In the data rows, zero lies at 4.5, halfway between 4 and 5.
Here are some points, each followed by its number:
[9 6 9 7 7 6 4 5 5 4 1 2 0 2 2 1 3 3 3 5 5 5 5 5 6 6 6 6 6 6 4 6 7] 0
[0 4 0 3 3 2 3 3 2 4 2 4 3 3 6 5 6 6 5 6 5 9 6 5 7 6 5 5 5 5 4 6 4] 1
[0 3 0 2 2 3 3 3 3 5 6 6 7 6 8 7 5 5 6 5 4 3 4 4 5 3 4 5 6 4 3 3 4] 2
[0 5 4 4 3 3 4 2 4 2 2 3 1 2 3 4 4 5 6 5 7 9 7 5 5 6 7 5 6 7 6 6 6] 3
[6 4 0 4 4 3 4 4 3 3 4 5 6 7 5 6 5 5 5 5 5 5 4 4 4 6 6 5 4 4 3 5 2] 4
[9 4 5 4 4 4 5 6 6 7 7 6 9 9 8 8 7 7 5 5 5 0 3 1 3 3 2 3 3 3 4 2 2] 5
[4 4 6 4 5 6 4 5 4 5 4 4 3 1 3 2 4 3 4 3 4 8 5 6 6 5 4 5 4 5 4 5 6] 6
[5 4 4 4 3 2 4 3 1 2 2 3 3 3 3 5 4 5 5 7 7 3 6 6 6 5 7 5 4 6 5 5 5] 7
[5 4 1 3 4 3 4 2 4 4 4 6 5 6 6 6 6 6 6 5 6 6 5 5 5 5 4 3 5 5 5 4 4] 8
[5 5 8 5 6 4 5 5 4 2 3 2 2 2 0 2 3 3 4 3 5 7 5 6 6 4 5 5 5 4 6 7 7] 9
[6 6 4 5 5 6 4 5 4 4 5 3 3 3 3 3 4 4 4 4 5 5 6 6 5 3 4 4 5 5 5 6 5] 10
[9 5 9 7 7 6 6 5 5 4 4 2 1 1 1 1 3 2 4 4 5 3 6 4 5 7 6 4 5 3 7 6 5] 11
[7 6 9 6 6 5 6 6 6 4 3 3 2 2 2 3 1 3 3 5 5 9 5 5 6 5 7 4 4 4 5 7 8] 12
[3 4 7 6 6 6 5 7 5 7 5 6 5 2 4 2 3 3 3 5 3 4 4 5 5 4 5 4 5 3 5 4 5] 13
[5 4 6 4 3 4 5 6 5 6 5 5 6 6 7 6 6 6 5 4 4 0 3 4 4 4 3 4 4 4 3 2 3] 14
[5 4 4 5 5 4 6 4 5 6 5 5 5 4 3 4 3 4 3 3 3 6 2 5 4 4 5 5 4 4 4 3 2] 15
[5 6 8 6 6 6 7 6 6 6 5 2 3 1 1 2 3 2 3 4 5 5 5 4 6 4 5 6 6 7 6 6 8] 16
[0 4 1 4 4 2 4 3 4 4 5 5 5 7 5 6 5 6 5 6 4 5 4 4 4 4 4 5 4 5 5 3 3] 17
[7 4 0 3 3 2 3 4 3 4 4 5 6 5 6 7 6 7 5 6 5 7 5 5 6 6 5 6 5 3 4 4 4] 18
[9 6 7 7 7 7 6 6 6 5 6 4 4 4 4 4 4 4 5 2 4 0 3 3 4 5 4 4 5 4 6 4 4] 19
[3 3 2 3 4 2 3 3 2 2 4 5 6 5 5 6 6 6 5 4 5 9 4 5 5 4 4 5 6 4 3 3 3] 20
Which three points above are nearest to each new point, looking only along the 2 directions in which the numbered points spread most? Their numbers follow each, nearest first.
[7 5 8 5 6 5 7 5 6 5 4 3 2 3 2 1 2 3 4 3 5 7 6 5 5 5 5 4 4 6 5 5 7] 16 12 0
[9 7 9 7 5 7 6 6 4 4 4 3 4 3 3 3 4 3 4 4 5 3 5 6 5 5 5 5 5 4 5 3 4] 13 19 11
[0 4 0 4 2 4 2 5 4 4 4 4 4 3 4 3 5 4 6 5 5 6 6 5 6 6 5 6 5 6 6 4 6] 7 1 20
[2 4 2 5 4 5 5 7 6 7 7 8 9 9 8 5 5 4 3 1 3 0 1 1 1 4 2 4 4 3 3 4 3] 5 14 4
[5 3 5 4 4 5 5 5 8 8 8 9 9 9 9 8 8 7 6 3 3 0 1 1 1 1 2 2 3 3 2 3 3] 5 14 2
[0 3 0 2 1 2 3 3 4 4 6 4 8 7 7 7 7 6 6 5 4 3 4 3 3 4 4 5 5 5 4 3 2] 2 17 18
[9 4 3 4 4 3 1 3 2 4 2 3 2 3 3 4 5 3 6 7 7 9 6 6 7 6 6 5 7 5 5 4 4] 7 3 6
[5 6 4 5 4 3 3 1 3 2 4 4 4 4 7 4 6 5 5 6 6 9 6 7 6 6 7 6 6 4 5 5 4] 7 1 20
[3 5 4 4 4 5 5 5 7 6 6 7 6 7 7 5 5 5 3 3 4 1 3 3 3 2 5 3 4 3 3 3 2] 14 5 15
[0 4 1 5 5 6 8 7 7 6 5 5 4 3 1 1 1 3 1 3 2 1 5 5 5 5 5 5 6 5 5 7 6] 10 13 6
